Here are some points, one per row:
77/-5/32/-15/34/43/-33/-17
127/-10/4/-51/3/20/-27/-28
88/32/28/-55/13/68/-35/-21
69/0/44/-70/23/17/-27/-14
53/4/-7/-15/40/38/-30/-12
41/-13/18/-8/38/24/-52/-1
39/5/23/21/33/88/-51/-4
61/-9/27/-12/10/23/-38/-22
7/11/-2/-27/65/27/-35/12
65/1/9/-5/6/24/-27/-16
33/-18/4/-9/26/15/-10/-35
48/9/-5/-1/29/68/-24/-3
0/6/14/-32/8/8/-14/-7
58/8/33/-14/13/44/-9/3
-10/0/8/-17/40/38/-12/18
25/4/36/-38/29/37/-63/-16
52/-15/46/-20/10/8/-15/-13
30/25/-4/-28/37/62/-31/14
40/9/35/-32/5/33/-13/14
52/-25/22/-127/35/37/-18/-2
68/-32/26/-19/4/14/-15/-48
42/2/49/-1/23/64/-24/-23
30/4/27/-33/13/25/-21/-23
20/25/52/63/37/51/-17/-13
47/10/16/24/50/30/-21/-3
2/-26/7/3/34/15/-57/-10
8/19/18/-7/58/35/-26/10
11/11/18/44/42/24/-31/-20
63/-4/18/31/3/35/-16/-44
62/-2/18/-19/6/3/-13/-15
20/16/27/-9/38/60/-39/-6
7/25/-7/-5/40/39/-13/32
31/11/22/5/24/54/-9/-31
33/7/6/-15/7/46/-34/-11
-10/0/-3/25/33/38/-16/-14
-9/-42/40/20/40/0/13/-20
42/-44/19/108/5/-38/-33/-47
36/-54/51/42/14/-5/4/-27
25/-84/-2/45/19/-10/-15/-71
13/-13/31/23/14/17/-16/-49
12/-35/7/59/22/11/-30/-27
-66/-38/15/44/48/-22/-7/-20
-61/-15/-20/52/13/-6/-17/-30
8/-2/8/57/25/-27/-19/-49
-29/-21/21/-9/18/10/-14/-45
-3/-28/13/33/36/-13/-41/-40
5/-24/22/33/44/-4/-14/-45
36/-49/24/10/35/21/-18/-40
-44/-20/-8/22/45/0/-19/16
-12/-21/-17/40/22/-9/-23/-34
5/13/9/-2/20/20/-37/-31
-35/-10/27/36/62/-19/-42/-20
22/17/8/14/76/10/-9/5
-31/18/8/24/76/-1/-34/-14
-26/-1/22/4/49/34/-14/-19
-3/7/-46/8/48/2/-3/17
-95/18/-49/9/77/-10/-45/-26
4/-5/28/-45/53/0/-27/-23
4/-4/2/-14/63/36/-34/2
26/3/20/-20/50/23/-33/6
49/-18/29/2/10/-20/-24/-26
-41/31/-1/-2/66/10/-18/2
-9/-12/-2/44/44/5/-29/-16
-18/8/-31/51/61/10/-40/7
-25/6/1/-126/50/-24/-31/-15
-34/9/0/5/33/-30/-24/-12
-9/-2/-10/-12/50/-2/-28/15
-16/13/-34/-11/66/15/-39/-2
-51/36/-72/17/66/-39/-26/9
-29/4/23/-11/47/21/-29/25
7/-35/22/-42/-16/-21/-18/-35
26/-29/20/-25/-32/-16/-23/4
-29/-27/12/-28/-16/-33/-17/-6
80/-37/66/-41/-11/18/-8/-3
-18/-8/127/-24/-5/40/-14/57
41/8/-8/-29/-2/-12/-24/-12
74/9/26/-38/-12/33/-34/2
9/-35/-21/-23/11/-24/-24/13
-12/1/62/-33/12/40/-18/35
-7/12/17/-64/12/32/-27/26
34/7/2/-10/-9/14/-44/2
3/-1/27/-18/17/28/-15/33
30/-14/40/-18/-8/60/-23/-12
-9/13/19/-13/-7/11/-31/17
10/4/35/-57/18/25/-22/49
30/5/68/4/31/43/-25/46
65/-32/40/-3/3/36/-15/18
17/9/105/4/16/55/-21/40
47/4/33/-41/22/95/-21/48
37/-23/-39/49/-2/-4/-21/27
45/34/47/-36/25/31/-34/14
127/16/109/-28/0/50/-11/1
50/23/83/-30/14/44/-28/-18
33/-16/90/2/14/57/-41/17
1/26/29/-12/21/18/-27/14
49/-13/34/-69/20/30/-34/48
36/23/80/-17/25/61/-36/48
-13/23/21/13/12/2/-43/11
24/8/51/-5/43/52/-19/28
18/23/48/19/40/19/-44/33
-13/34/14/55/41/9/-37/24
0/31/35/-6/16/-4/-46/20
-35/4/23/12/26/37/-34/38
11/-12/20/-17/-4/29/-35/63
-6/12/21/5/36/34/-47/49
-39/30/7/-34/37/26/-21/27
-1/51/9/33/22/21/-11/-26
94/-2/47/0/2/17/-25/-16
26/21/8/22/30/24/-37/-10
8/20/30/18/24/46/-39/-27
80/-27/32/50/3/-18/-33/-33
86/37/29/20/-8/-3/-55/-29
14/27/7/49/21/24/-36/1
1/9/10/36/21/33/-47/-17
0/13/-3/61/-6/-3/-52/-15
18/25/15/22/35/6/-49/0
-43/42/-11/24/20/-23/-67/-6
71/6/77/55/-7/56/-62/-29
42/11/22/104/-31/8/-59/11
83/11/1/66/-13/55/-61/-20
38/30/-5/18/-10/27/-78/-21
-18/28/-39/55/25/16/-78/-23
-13/5/-5/53/1/23/-85/-32
90/-3/-61/-62/-3/-16/-63/-60
61/-27/-72/-54/-12/-55/-73/-87
28/-38/-50/-82/14/-40/-37/-31
-64/-44/-34/-120/2/-19/-25/-5
-1/-46/-4/-48/-27/-2/-18/-36
-19/-30/-12/-89/23/-3/-2/-11
-32/-14/16/-51/33/25/5/30
56/-49/43/-61/-22/21/-9/4
0/-31/19/-48/22/14/-23/9
82/-57/30/-20/-19/-4/-16/-5
43/-24/83/-67/-23/49/-2/-1
100/-42/35/-38/-19/19/37/-5
25/-2/57/-37/-9/29/-15/0
78/-43/29/-37/4/28/-20/-16
40/-12/-24/-11/-5/25/-14/-8
81/-1/59/-127/-20/24/-9/-4
99/-14/34/-21/-6/4/-22/-5
43/14/44/34/9/34/2/-22
46/-14/11/18/10/-24/-8/-54
66/-22/62/27/-7/-14/-8/-74
0/-7/27/21/7/19/2/-23
2/-8/19/26/23/27/-10/-33
23/-20/5/48/31/25/-21/-40
-53/-3/-22/61/15/37/-27/-9
-25/-12/6/37/17/29/-23/-24
-26/2/18/38/13/-2/-16/-53
-56/-1/-32/-11/13/-32/-29/-43
-36/4/-38/27/36/-18/-22/-65
-54/-31/-25/66/-2/-22/-21/-51
-37/-6/-17/59/19/-18/0/6
-37/-30/25/26/1/-9/-23/1
29/-25/24/-7/-50/-11/-29/-3
-65/6/-3/-26/2/-25/-25/2
0/-12/29/-29/-35/-49/-19/13
-70/-4/-6/2/-5/-48/-33/9
-14/2/12/5/1/-39/-35/45
-67/-18/5/-23/22/5/-33/45
-14/12/31/-22/6/0/-22/15
-35/13/8/-49/5/-4/-23/22
-58/7/-9/-81/19/-14/-37/16
-29/9/8/-25/-1/-17/-22/-25
-37/26/5/-49/-3/-10/-53/17
94/8/-11/-1/-9/-30/-25/9
21/-2/5/-46/-15/-75/-30/-7
-33/-42/-3/-20/-4/-14/-8/41
-22/-14/38/-29/6/-17/-32/-18
-127/17/-22/-37/-4/-26/-16/40
-56/6/8/-27/10/6/-25/33
-76/19/-39/-31/40/-43/-26/9
-41/1/-10/-12/5/-69/-27/3
-101/11/22/7/20/-46/-37/27
-40/3/-40/-23/6/-38/-20/1
9/-30/12/-31/54/-4/28/10
-13/17/29/-36/44/7/47/2
0/-25/34/-46/42/17/34/0
-36/-33/3/-16/69/6/26/-8
10/-17/2/-98/30/-16/37/-6
-41/-13/-15/-72/39/-5/27/-6
-63/14/-37/-57/46/-20/22/-12
41/-12/35/-52/33/-9/33/-7
-58/24/10/-17/48/6/25/2
-15/-5/-16/-47/21/-9/36/-23
-43/36/18/-15/36/31/24/22
-25/28/5/-52/35/24/25/-25
-7/-10/6/-22/22/11/24/-7
25/14/32/-20/54/-15/25/-7
-9/-50/-18/-40/12/-1/14/-14
-76/26/-51/-18/44/-8/22/-10
35/3/2/10/22/-5/-3/-48
-2/-27/-23/-9/-2/-11/2/-84
-59/26/-43/-21/-4/11/-11/-11
-17/13/-32/-34/6/-22/-21/-60
3/-17/26/-37/6/-1/-15/-34
-30/-4/7/19/27/8/-17/-35
69/-42/14/-10/-36/1/0/-55
-66/1/-19/-48/-12/2/-36/-6
-7/-1/53/-14/-36/9/-33/11
-60/28/14/-39/10/-12/-21/6
-49/-5/9/-28/-32/-29/-26/-10
8/-36/3/-39/-22/-35/-27/24
-11/1/30/-12/-26/-7/-31/30
-38/2/23/-38/-14/-20/-38/13
-69/14/-25/-38/20/-11/-27/21
-53/-9/24/-23/0/-27/-20/23
-77/-12/-4/-40/17/-24/-27/-32
-76/70/-1/-14/6/1/-22/13
-20/-11/69/-81/11/51/-35/31
-64/52/-9/36/36/-16/-27/-32
37/15/25/30/13/16/-31/-29
51/-38/-9/57/6/8/-31/-46
-38/-26/-81/40/49/-11/-20/-17
19/-5/7/36/8/15/-34/-45
-36/-4/-36/14/53/30/-23/-17
-19/-21/2/33/46/-13/-21/-28
-50/-1/-14/19/41/21/-22/-36
6/-17/-14/-5/70/5/-23/-11
-10/18/5/9/60/-10/-23/-2
-10/-8/6/-42/80/-2/-50/-6
0/7/-44/5/56/-1/5/2
-8/17/-29/-8/56/-15/-19/-6
-18/-1/-40/-41/47/-33/-38/-33
-63/19/-15/-20/58/11/-14/1
-52/34/-7/-5/72/23/-28/40
-38/14/-54/7/64/7/-31/-4
-60/8/-20/-10/62/29/-39/-7
-28/27/-37/0/56/-13/-32/-15
-21/15/-10/-10/68/22/-46/18
-48/13/-49/-27/42/-36/-60/-45
-57/28/-31/22/57/-14/-32/6
-30/-23/-41/-38/50/-17/-32/-37
-16/28/-2/-24/51/20/-13/9
-33/12/-12/-18/72/16/-32/43
-54/7/-14/9/75/4/-36/23
-59/27/-24/100/41/4/-29/19
71/-11/0/-40/41/17/-44/-20
-30/-7/-25/-42/47/-6/-30/41
-29/6/6/-23/62/44/-41/17
-13/26/9/6/70/29/-32/31
28/19/11/15/51/-8/-21/33
23/-17/-1/-7/60/-2/-33/5
6/19/8/-6/52/23/-27/-1
-39/13/-36/-48/52/7/-33/30
20/7/-42/48/40/-16/-24/-2
-58/-1/0/-4/51/3/-20/1
77/8/-15/9/61/16/-30/-4
22/-4/-17/2/57/14/-17/11
-51/2/6/-27/52/34/-19/1
-8/3/-18/-3/45/-78/-40/-24
-48/7/-26/19/47/14/-22/12
-20/-23/-48/-4/59/-30/-23/9
-10/27/-25/-14/49/11/-27/-16
-28/4/12/-31/61/7/-16/10
-118/9/-60/-12/74/-16/-45/12
-62/24/-51/3/88/-9/-34/30
-66/-8/-28/5/54/-9/-33/19
29/21/-28/-10/58/-3/-19/5
1/-11/-17/-15/53/-10/-21/-16
-15/30/-15/4/55/9/-34/26
11/8/14/-22/48/8/-24/13
-33/18/12/-14/11/15/-38/9
-71/-4/-25/-14/31/-1/-64/-8
-56/-2/1/3/53/35/-35/25
-46/1/-2/27/77/7/-33/14
-22/35/-23/-25/51/-32/-2/-24
-74/19/-12/35/86/42/-26/22
-60/9/-25/3/54/9/-44/19
40/22/2/-3/50/-24/-40/-20
-18/14/6/-14/37/39/-36/-6
13/40/-21/12/80/13/-37/-12
18/4/2/1/49/9/-21/-6
-125/16/-31/-9/66/14/-13/15
-51/-2/16/13/55/18/-25/23
-9/63/-18/27/45/12/-36/8
-37/19/-35/6/58/-2/-35/4
18/1/-6/-2/42/-3/-36/-3
-21/15/-24/21/55/-11/-32/6
10/8/-8/-45/42/8/-25/-2
64/-20/0/65/-18/-1/-52/-99
43/3/-39/65/-4/-10/-57/-60
49/-29/-42/29/-19/20/-72/-79
36/-8/-44/-5/-33/49/-61/-91
101/-27/-52/-45/-48/-18/-42/-100
-1/-49/-6/-115/-5/-25/-27/-35
55/-46/-12/-81/3/-59/12/-13
11/-58/-10/-59/8/-18/-22/-35
38/-28/17/-87/-15/-2/-4/16
-4/-40/5/-67/0/-17/-5/-17
55/-38/14/-28/8/21/-16/11
56/-24/47/-26/-9/15/-18/13
44/-17/56/22/4/29/-9/-65
-10/-22/24/-13/-13/-8/-15/-5
30/-35/1/-11/-24/8/-13/9
34/-24/38/-42/0/36/-20/11
65/-41/24/-10/-16/10/-23/13
23/-17/44/-26/16/52/-18/23
28/-1/26/-46/22/32/-20/31
85/-25/28/-42/16/20/-5/12
94/24/68/8/-16/12/-23/-3
18/1/27/6/25/30/-28/20
42/8/57/-35/6/43/-24/12
58/-23/79/-23/-17/18/-19/24
46/3/40/6/8/22/-11/7
51/-13/42/-19/-10/36/-26/-32
59/11/43/4/-4/19/-24/6
27/14/14/-1/11/16/-18/17
-35/32/42/-25/15/26/-36/67
-4/25/38/8/31/27/-28/14
29/-11/61/-4/14/17/-30/12
26/8/49/-39/58/87/-38/26
28/28/61/2/30/31/-16/-24
28/0/-16/23/12/-15/-35/4
73/16/84/8/22/27/-20/7
57/6/24/35/15/13/-44/7
49/15/58/5/-1/31/-43/2
-14/28/50/65/26/24/-50/18
23/-6/47/51/10/42/-48/8
42/-6/47/28/-6/31/-48/22
-26/13/30/58/25/22/-43/29
-1/12/25/47/21/-12/-36/35
-4/33/26/29/-5/22/-36/34
-58/5/34/12/51/58/-52/65
-41/15/32/-2/11/13/-60/22
-14/13/9/-14/47/13/-43/63
-44/14/24/-23/44/29/-64/38
18/3/7/26/13/30/-41/62
-45/-12/-14/-1/19/16/-49/28
2/12/14/-16/18/-28/-54/20
-54/11/-23/-6/29/7/-49/35
10/-12/-21/-21/50/30/-48/25
-8/-1/18/-58/17/11/-44/53
-11/1/-13/-42/10/9/-67/47
-18/-7/-13/-36/17/9/-39/40
14/7/-20/-65/15/-30/-29/0
-16/-2/-1/-80/26/20/-20/78
-10/11/13/-106/28/-2/-31/6
68/-10/-11/-81/5/-17/-18/27
-3/16/-63/-66/35/-87/-10/6
10/-3/14/-66/36/27/-9/34
24/-34/-22/-88/18/23/-5/-34
36/-21/27/-90/31/42/19/45
13/1/-29/-85/29/4/-17/16
There is one direction along which these points spread out most. How far along it is each point below, from 0 to 99? 50 is the average, and the first point above lies past it.
52/2/5/-52/19/5/-15/12 >> 63
123/-4/41/-75/5/31/7/-35 >> 91
18/-18/24/-25/17/1/-7/51 >> 55
19/0/25/-41/13/7/-17/-25 >> 59
21/-18/36/7/6/-4/-6/-23 >> 60
52/-5/74/-50/17/23/-9/-4 >> 74
-84/7/-53/-11/11/-24/-52/71 >> 16
-7/-2/32/1/-12/-27/-19/8 >> 51
-63/19/-3/-21/-15/-53/-27/-14 >> 31
3/-16/16/-13/-2/15/-29/27 >> 53
-78/16/-24/33/5/-57/-21/13 >> 20
-50/5/-3/-42/13/-31/-22/10 >> 34
-34/6/0/-27/1/-20/-60/13 >> 39
-29/-35/14/-64/4/-46/-24/25 >> 43
3/-5/17/-41/-2/-15/-24/9 >> 52
-60/24/23/0/5/-25/-36/14 >> 33
-47/-22/27/-5/3/1/-33/4 >> 41
-44/-17/-6/-21/6/-36/-63/-10 >> 36
-21/-8/16/-49/2/-14/-24/37 >> 45
-28/18/-27/-57/-5/-20/-31/29 >> 38
-63/-22/-5/-25/9/-28/-34/19 >> 31
-29/-21/-6/-10/8/-29/-33/40 >> 38
-69/3/7/-42/-17/-1/-18/15 >> 35
-103/1/-1/-2/25/-44/-50/28 >> 17
-26/-6/-23/-22/-33/-49/-17/-9 >> 41
-31/-44/-11/-40/14/-16/-45/18 >> 40
-65/-15/-13/-6/3/-20/-30/19 >> 30
-57/1/-31/-37/-6/-22/-36/29 >> 30
-42/-8/19/-44/-7/7/-29/15 >> 43
-30/1/10/-27/-8/-34/-29/-11 >> 42
-45/-3/-4/-59/-8/-57/-27/-5 >> 36
-25/3/-21/-43/1/-40/-37/25 >> 38
109/1/31/-11/5/3/-16/7 >> 81
-97/30/-41/23/15/-56/-25/29 >> 12
-17/19/25/-14/-31/-17/-19/-8 >> 50
-80/1/-18/-34/-2/-17/-35/32 >> 25
-35/-6/22/-46/9/8/-34/26 >> 43
-51/16/2/-32/20/16/-22/11 >> 36
-85/13/-31/17/12/-41/-16/-1 >> 19
-55/1/-27/-49/23/-30/-22/27 >> 28
-58/14/19/-26/2/10/-20/26 >> 37
-36/5/4/-24/-9/13/-21/29 >> 42
-32/12/-6/127/4/-20/-40/-10 >> 35
-2/-6/11/-22/-18/-11/-26/16 >> 51
-24/10/-3/-26/10/7/-52/76 >> 40
-21/18/62/-39/13/-18/-36/5 >> 49
-45/25/-8/-57/-24/-52/-40/-15 >> 36
-45/44/-8/-20/11/-20/-35/13 >> 33
-119/23/20/-30/8/-32/-31/22 >> 18
-74/0/20/-41/-6/-32/-25/-2 >> 33
-64/59/2/-43/19/-9/-35/15 >> 29
-55/11/-15/-16/-17/-51/-21/-23 >> 32
-14/3/5/-19/5/-27/-25/32 >> 44
-102/37/-26/-45/18/-7/-31/24 >> 17
-44/-10/-9/-3/-27/-12/-28/6 >> 39
-58/11/7/-5/5/-28/-30/-5 >> 33
-34/-13/3/-24/-2/-26/-47/18 >> 40
-26/4/35/-21/2/-7/-31/6 >> 47
-37/1/31/-50/-6/-10/-20/-3 >> 45
-89/11/1/-18/-10/-21/-36/30 >> 25
-41/-8/18/-34/6/-26/-30/32 >> 39
6/-41/23/-39/-29/-15/-27/21 >> 57
-79/-5/-6/-22/42/-1/-37/19 >> 25
-66/7/-9/-25/4/-9/-41/22 >> 30
-76/21/-17/-46/-1/-15/-28/5 >> 27
-91/0/-22/-25/19/-42/-37/6 >> 19
-54/16/5/-46/25/-23/-46/30 >> 32
-42/46/-1/1/-12/-12/-14/11 >> 37
-12/10/39/-11/7/-7/-29/13 >> 49
-73/5/-37/-31/-21/-30/-28/15 >> 26
-92/0/-27/-35/15/-7/-39/-46 >> 23
-16/-29/57/-18/-28/0/-43/-2 >> 57
-126/6/-45/-21/15/-26/-38/43 >> 7
-59/9/-12/44/-13/-57/-32/8 >> 28
-73/-2/0/-41/-6/3/-23/22 >> 32
-71/-12/-6/-28/17/-7/-42/16 >> 29
126/-27/35/-4/-12/28/-9/9 >> 90
63/-23/74/-59/-5/-1/-27/29 >> 77
29/-29/23/-26/13/17/-27/4 >> 61
50/20/20/-25/-1/22/-28/7 >> 66
31/-11/58/-12/21/50/-22/27 >> 66
65/-1/36/-8/3/33/-32/-15 >> 73
41/24/50/-21/12/28/-38/-2 >> 66
17/-14/59/-24/6/33/-23/-5 >> 64
20/24/42/-9/19/46/-14/25 >> 59
6/21/59/1/12/40/-20/6 >> 59
37/3/49/8/-8/27/-21/-14 >> 68
29/28/39/18/39/21/-33/7 >> 58
65/2/58/-13/1/35/-24/26 >> 75
72/4/65/4/-16/51/-31/43 >> 79
27/20/56/26/-3/1/-30/26 >> 61
12/27/32/0/5/19/-38/-3 >> 56
43/26/48/22/28/41/-29/-10 >> 65
-6/18/-5/45/23/20/-38/29 >> 43
-13/14/44/10/19/-17/-43/30 >> 47
-14/32/21/41/-9/3/-45/8 >> 47
-13/25/21/-14/22/53/-53/41 >> 48
-40/32/22/-22/41/47/-47/87 >> 37
-23/17/16/5/27/22/-51/29 >> 42
-5/-5/67/-32/12/30/-34/14 >> 58
-64/10/46/-83/37/14/-44/27 >> 37
-54/9/-15/-42/29/26/-49/49 >> 32
-49/16/-10/-35/47/34/-45/65 >> 31
-54/15/-17/-4/23/2/-30/35 >> 30
-19/-23/-37/-10/1/32/-55/60 >> 41
-27/0/-22/-65/18/-4/-60/51 >> 38
21/1/32/-39/-24/8/-33/18 >> 62
-41/4/-44/-48/35/-31/-36/3 >> 29
-7/-7/-32/-67/39/13/-41/22 >> 42
-10/36/-29/-41/40/-9/-13/22 >> 38
69/-9/-7/-73/12/1/-32/-27 >> 68
18/5/44/21/-10/46/-24/-25 >> 63
15/-4/-22/10/22/26/-13/-24 >> 51
-57/6/14/20/38/32/-39/-39 >> 36
5/9/84/11/19/59/-19/-16 >> 63
24/2/10/60/24/15/-28/-16 >> 55
15/0/35/35/45/43/-44/1 >> 55
-12/-2/-6/49/4/-2/-53/-26 >> 45
16/-28/-18/19/25/27/-40/-33 >> 53
11/-11/4/48/4/-22/-29/-23 >> 51
-81/32/-40/70/19/23/-50/-13 >> 21
12/-57/-20/21/32/14/-54/-49 >> 51
-3/1/16/28/19/44/-57/-36 >> 52
29/-20/-22/22/4/41/-61/-2 >> 57
1/10/-36/42/-12/17/-68/-39 >> 47
16/-1/-24/-2/15/5/-59/-63 >> 52
53/-24/-34/-3/15/-4/-60/-64 >> 60
114/-22/-42/-26/-16/-12/-54/-79 >> 78
96/-45/-25/-32/-2/-7/-88/-63 >> 75
54/-57/-47/-29/11/-7/-65/-9 >> 59
-8/-42/-23/-36/13/-9/-42/-6 >> 46
10/-50/3/-67/24/9/-40/0 >> 55
-46/-58/-27/-30/18/-17/-38/2 >> 35
-32/-43/-16/-23/66/4/-25/15 >> 36
53/-44/7/-44/61/40/-18/40 >> 63
-5/-52/-6/-45/58/20/-3/34 >> 46
-10/-39/17/-61/49/33/-5/20 >> 49
9/-35/-6/-46/69/38/1/-1 >> 50
24/-32/15/-48/54/59/-11/33 >> 58
17/-3/15/-29/58/60/-10/39 >> 54
35/3/14/-40/52/48/-21/-9 >> 60
18/5/10/-39/32/79/-12/-1 >> 58
43/10/27/-46/17/18/-23/-3 >> 64
74/-18/16/-2/17/39/-10/-37 >> 74
111/-23/68/-18/-11/71/-19/-16 >> 94
43/8/43/-4/51/38/-23/4 >> 63
50/-44/44/1/15/46/-36/11 >> 71
42/-29/71/-65/6/38/-24/15 >> 73
15/16/44/26/36/35/-31/8 >> 56
50/-6/45/61/13/20/-30/-6 >> 67
3/16/23/-3/12/1/-29/1 >> 51
20/27/65/19/41/34/-39/-3 >> 59
35/-17/49/43/9/28/-27/9 >> 65
-29/21/80/40/39/46/-33/18 >> 49
33/30/17/37/11/-4/-19/-4 >> 57
-34/-3/58/35/2/46/-43/18 >> 49
33/7/-22/68/17/9/-39/20 >> 51
-33/-3/15/3/31/38/-38/61 >> 40
-36/24/53/-11/49/44/-51/30 >> 43
-76/62/0/8/41/33/-48/47 >> 24
-29/18/-22/56/38/35/-55/35 >> 35
-24/18/-3/-7/37/-1/-23/48 >> 37
-32/19/-90/-16/15/9/-30/35 >> 28
-122/61/-7/-40/41/45/-43/44 >> 13
-20/-1/-17/-11/2/17/-31/-2 >> 43
1/3/19/-43/22/24/-44/43 >> 51
15/0/10/-32/19/43/-57/34 >> 55
-12/17/-25/-54/27/45/-56/67 >> 42
-12/16/-22/-36/34/39/-40/28 >> 42
42/10/-21/-54/23/-21/-44/3 >> 55
-29/-15/-13/-62/16/16/-2/30 >> 41
-18/14/-8/1/24/29/-35/25 >> 42
28/-14/4/-54/2/31/-36/22 >> 60
-50/-13/-41/-78/28/24/-21/58 >> 31
8/-10/-16/-81/23/8/-22/13 >> 50
-52/26/-11/-46/28/-4/-22/36 >> 31
24/-1/19/-61/15/17/-16/6 >> 59
40/-12/25/-43/25/-11/-14/3 >> 61
78/0/27/-62/14/15/-10/-24 >> 75
84/2/48/-63/-5/115/10/-12 >> 87
42/7/0/-65/12/4/-25/-7 >> 61
-31/31/-10/-18/33/27/-33/34 >> 37
13/17/14/-56/17/21/-36/33 >> 54
52/28/16/-8/8/2/-39/-5 >> 63
20/46/26/-46/27/35/-36/13 >> 56
72/-2/51/-55/-24/43/-40/2 >> 80
59/23/28/-62/7/43/-65/20 >> 70
32/61/1/-85/0/44/-38/26 >> 59
53/15/5/-67/21/38/-40/13 >> 65
83/40/24/-27/16/12/-48/17 >> 71
36/41/47/-32/27/87/-14/10 >> 66
70/40/2/-47/9/19/-38/-1 >> 67
81/46/58/-32/9/34/-47/22 >> 77
26/41/-13/-19/-5/-53/-54/-13 >> 50
34/38/25/-54/24/54/-61/14 >> 62
4/28/44/-18/-2/35/-71/57 >> 55
111/3/20/-28/-19/19/-63/-11 >> 84
65/1/24/-66/18/23/-71/17 >> 70
100/5/-32/-126/-6/24/-72/-12 >> 76
48/12/4/-87/18/34/-101/-4 >> 64
57/7/5/-57/-3/7/-73/4 >> 66
67/-5/-14/-50/-8/21/-79/-6 >> 68
